In the data rows, 128 means zero.
Here is a table of points, one per row:
[124  89 149 168 142 119 112 169 211 140 172  86 145 186 147 102  46 153 131  99 199 133 149 176 169 106 140 127 101 206 121  74]
[155 112 196 127 122 153 133 134 218  88  96  84  87 171  90  90 143 136 118 151 134 129  82 126 144 140 166 138 130 213 112 185]
[135 168 141 101 129  77 128 130 141 201 115  81  88 112 118 109 155 134 142 116  88 163 132 104 146 116  97 178 117  98 113 129]
[101 119 148 186 174 108 120 125 223  56 115 133 152 133 144 148  61 164 104 159 184  99 120 165 106 145 152 122 141 149 119 109]
[152  75 107  79 139 119 125  84  66  99 135 240 140 139 143 162 153 126 126 165 132 135 150 143 144 231 139  63 178 116 110 122]
[139 110  57 103 148 103 105  98  79 148 141 226 156 130  99 152 147  99 120 133  72 174 150 102 138 194 146  57 142 111 145 133]
[ 91 108 141 182 169 147 169 135 166 125  55 156 119 179 191 138  93 155 116 141 149 127 170 106  91 148 134 136 126 136 143 117]
[127 133 167 101 147 126 119  88 177  80  82 143 181  90 120 173 174 114 145 136 115 140 152 128 102 116 141 186 133 107 136 147]
[151  80  52 141 123 157 172 112 130  69 135 194 205 124 112 124 132 135 139 126 154 165 114 130  99 170 155  97 113 180 129 124]
[139 184 163 118  90 165 120 140  60 180 124 102  60 133 120 116 113 110  74 125  79 124  92 120 115  89  54 134 120 143  75 129]
[125 175 133 169 166 131 136 202 195 120 111 108 131  79 171 158  92 211 118 140 156 112 138 134 173  81 142 150 141 163 155 114]
[104  86  54 145 127 169 132  58 110 159 121 218 142 123 101 156 184  89  99 136 148 126 155 102  69 178 149 100  92 126 146 119]
[ 93 141 186 143 143 123  99 175  85 122 185 149  54 171 165  96  81 142 140 151  90 125  83  92 146 150  62 169 102  99 106 144]
[103  82 180 123 136 100 120 127 185  78 177 139 125 138  98 123 170 110 140 163 171 133 195 154 106 121 109 104 150 177 138 124]
[111 129 166 166 157  99 155 107 155 143 108  54 199  76 151 102  91 202 116 153 163 104 198 128 196  41 134 145 105 192 138 121]
[126 115  99  79 134 114 123  88 101 119 105 177 139 169 124 146 224  77 124 127 162 155 130  86 113 169  96 134 104 106 112 137]
[153 104 140 195 165 125 161 211 255  64 169  62 162 102 151 128  89 245 104 106 173 144 176 169 133 110 152 130 117 171 129 127]
[128 215 133 164  82 123 119 180  90 186 171  81  48 126 145 115  50 152 120 124 109 123  73 104 150  76 100 116 116 121 160  94]
[140 117 114 173 168 128 132 112 117 164 117 125 145 140 146  69  79 177 110 145 113 112 126 127  98  61 130 131 143  93 131 138]
[125  86 119  80 110 126 113 143  95 119 134 247 119 154  89 130 163 106  93 168 105  79 162  97 135 166 175  63 171 115 119 146]
[106 187 151 124 126 151  68 146  38 153 173 129  87  79 142 112 105 128  91 120  80 169 125  76 133 125  76 127 145 115  93 134]
[140 106 171 171 145 174 128 100 122 136  94 164 151 133 118 146  93 166 147 129 113  99 143  84  81  45 118 119 169 113 164 104]
[123  70 125  90 122 107 112 127 137 125 117 175 100 120  87 122 148  92 178 151 168 132 121 129 107 149 177 100 132 104 124 147]
[165 135 117 197 140 133 108 138 180 116 129  33 175 151 154 126  83 149 105 157 182 117  94 144 166  39 136 232 119 173 144 130]
[ 70  26 103  66 163 155 177 121  87 146 145 216 138 116  87 141 184  89 125 134 156 149 170 114 117 131 133  74 156 111  99 125]
[ 86 144 151 175 148 118 146  88 106 184  71  94 154 162 113  84 101 147 141 133  95 105 112 112 137  94 118 159 116 101 140 168]
[100  86 152 184 109 117 134 162 158 170 130  91 137 148 169  83 107 222  88 124  91 112 105 133 153  65 161 164 160 200 139 106]
[140 139 152 123 158  85 103 119 182  79 101 161 167 149 162 155 108 140 142 156 176 134 167 133 134 172 140 104 157 119 197 127]
[140 186 128  95  66  86 119  98 163 156 116  54 122 106 125 121 168 115 131  84 126 153  98 166 165  89 116 130 121 137 124 153]
[114 141 145 189 145 116 147 112 186 126 128 116 128 108 112 100 110 121 130 146 151 153 113 151 145 122 154 148 125 106 196 141]
[143 204 139  99 114  89 101 160 107 158 151  64  64 124 149 126 135 125  88 103 121 141  69  92 127 119  90 151 125  87 117 153]
[100  58  77 116 162  69 121 130 124 154 143 179 143 146 146 216 134 120 160 177 110 145 181 160 114 167 153  96 199 129 106 144]
[122 106  78  90 134 109 121  70 121  51 142 201 150 146 141 191 196 119  94  97 173 134 127  96  66 161  92 122  96 122 126 106]
[117 216 147 153 113  88 145 166 208  60 125  59 135 140 117 101 137 156  76  93 160 138 135 168  93 118 127 135  80 190 169 101]
[ 80 120 139 120 183 144 193  88 141 131 104 171 206 103 115 142 129 114 123 142 138 123 108 131  99 150 176  85 168 116 149  94]
[169 186  87 103 132 139 153  90  75 112 113  99 134 177 151 142 180  69 144 101 109 106  87 145 104 102 101 111 130  70 136 103]
[185 149 127 135 101 121  97 155  58 189 174  70  76 152 150 112 130 100 101 158 109 118  66 169 149 122 121 135 119  87  78 139]
[106 110  91  81 110 167 126 157 116  86 144 204 126 108  95 141 152  99 144 108 143 122 183 124 163 228 165 115 156 147  98 139]
[133  78 125 175 164 199 133  78 105 111  77 127 126 148 161 106 139 168 109  62 143 115 160 118  70 114 155 152 139  94 145 106]
[126  54 125 172 189  94 131 146 198 135  61 101 161 104 158 144  81 118 137 137 132 121 174 127 159  93 164 109 143 103 139 154]
[129  83 105 105 140 127 139 102  90 139  87 222 135 130 130 174 156  57 115 116 126 157 165 121  74 175 159 101 144  88 145 150]
[153 196 162 150 128  94 105 186 119 108 160  33  86  88 147 171 100 151 121 163  49 110 173 126 155  92 138 175 105 169 133 110]
[166 151 107 114  75 143 129 172  29 111 149 112  74 132  92 114 122  98 116 141  86 125 149 112 148 121  23 114 120  93  70 119]
[195 173 156 104 126 136 105  92  55 171 107 104  84 114 160  97 143 114 148 144  96 108  81 161 156 156  69 158 113 122  99 122]
[ 87 201  88 140 123 142 142 126  72 169 160 146  58 135 162 130 103 145 100 137  52 130 112 101 144  93  51 131 128 132  96  87]
[110 177 100  69 131 160 115 119 149 102 139 167 135 144 119 130 157 110 168 128 106 134  99 106 127 132  75 104 135 101 134 117]
[111  81 176 133  64 153 166 183 137 137 132 133 134 113 111 107  58 147  99 156 101  81  77 132 138 100 156 114 169 143 135 168]
[130 117 136 200 189  92 117 178 220 102  99  83 169  63 172 139  78 193 172 181 152  71 176 138 149 203 171 151 180 175 132 155]
[104 112 188 213 150 131 163 127 139 126  92 106 111 178 136 123  62 162 132 100 135  44 146 123 139 104 173 151  73 137 142  93]
[163 176 164 111  87 127 156 168 207  86 129  71 102 133 116  78  90 165 171 134 133 115 112 108 137 117 147 134 111 184 186 116]
[177 141 155  96  89 144  62 112  55 173 175 103 101 175 131 149 169  70 127 109  94 154 126 173 116  76  96 127 132  81  74 120]
[117 168 108  91 131 165  93 104  93 153  94 107 177 153 129 164 202  55 134  48 134 155 141 150  70 174 160  96 116 123  97 126]
[143  79 141 123 188 147 139 132 123 118 167 202 144 108  93 190 131  94 161 137 109 124 153 110 108 200 182  77 117 146 121 134]
[172 175 103 114 108 145 125  77 117 140  75  81 141 149 107 163 158  93 136 135 168 133  81 113 100 142 110 109 122 105 153 131]
[ 99  98 112 110  95  90 119 129 118 119 175 226 151  73 126 158 171  88 137 157 124 165 129 154 144 216 123  94 155 147 129 119]
[ 82 100 138 156 107 140 154 164  89 134 164 131  80 134 103  67 105 165  87 122  79 147  91 115 135  94 171 113 123  92 148 140]
[149 189 102  96  85 114 104 189  72 150 152  69  98  91 120 133 114 131 120 102 116  96  83  97 176  95  85 149 109 101 104 104]
[128 127 151 121 143 109 131 121 151 122 117  95  87 133  87  71 136 153 129  62 172 148 112 124 116  49 187 139 144 139 134 146]
[117 178  92  49 153 162 139  90 135  84 116 164 200 133 141 130 171  61 155 103  81 112  59 121 117 161 123 143 124 103 146 132]
[175 183 101  77  86  79 143 162 103  90 186  68 158  99 115 150 184 117 143 156 139 143 149 120 179 215  78 146 129 108 137 143]
[ 90  38  54 122 156 139 136 110  55 153 138 255 130 141 132 158 142  96 162 208 125 187 166 120  91 216 156  95 145 101 113 143]
[104  93 124 118 116 148 173  92 129 103 141 191 188 116 109 129 151 165 141  92 194 118 186 163  93 189 198  98 161 137 112 144]
[ 95 145 101  91 106 133 180 103 153 118 136 141 169 128 111 111 175  59 121  94 155 142 116  98 108 150 119 151  94 109 119 115]
[130  60  73 119  97  99 107 140 139  61 137 185 101 118  60 147 124 130 124 145 151 107 140 121 131 183 134 140 113 193 151 131]
[126 122 188 102 132 156 112  69 114 142  75  91 138 156 149 122 176  49 162  83 122 112 143 144  60 122 118 144  90  87  98 155]
These points spread out most along one direction. Take the direction at right angles to it along which they spread out most. Go by this last direction. Where along it does each point below lie, from 0 to 99? 50 is the average, and the first point above lies past it. One standard deviation of the points above along it is 16.
[155  67 113 139  91 161 109 134 157 149 121 124 115  88 122  67  70 171 118 103 109  99  84 132 165  58 146 164 114 141 166 129] 52
[131  89 228 178 122 123 166 125 211 104 112  24 207 117 138 142  83 180 123 165 203 115 134 154 132 136 141 179 116 171 122 108] 75
[111 121 113  81  85 129 114 101 129 151  84 110 161 184 128 129 168 103 144  90 144 133  95 143  84  92 124 114 100  71 143 124] 41
[164 182 143 167 123 148 108 170 105 162 126  51  53 166 129  86  87 135 186 105  62 141  91 177 173 100 120 144 134 121 124 114] 31
[143 184 145 140 109 126 110 173  40 154 185 136  67  97 146 110 101 161 115 147 103 138 143 109 193  76  71 129 117 143  82 134] 27
[109 114 131 147 102 106 117 159 168 119 137  94 113 117 116  62  75 175 132 144 102 133  91 141 174 119 165 129 118 144 149 138] 55
[163 219 132  69  72  86  81 134  88 144 175  43 148  45 101 158 139  94 111  49  88 161 126 148 150 120 103 157  99 110  63 103] 22
[128 145 126 139 110 131 103 151 120 200 162  88  29 109 155 102 115 153 150 131 134 110 117 151 156  44  75 108  83 157  84 107] 33
[117  74  93 114 130 144 160  84  97 132  82 138 147 119 137 135 167  63 143 116 159 114 118 127 114 124 105 128 115  92 165 176] 48
[139 114  77 101 156 197 121  55 150 135 110 188 135 127  98 155 158 101 158 118 125 147 150 103  89 143 105 147 152  85 175 137] 50
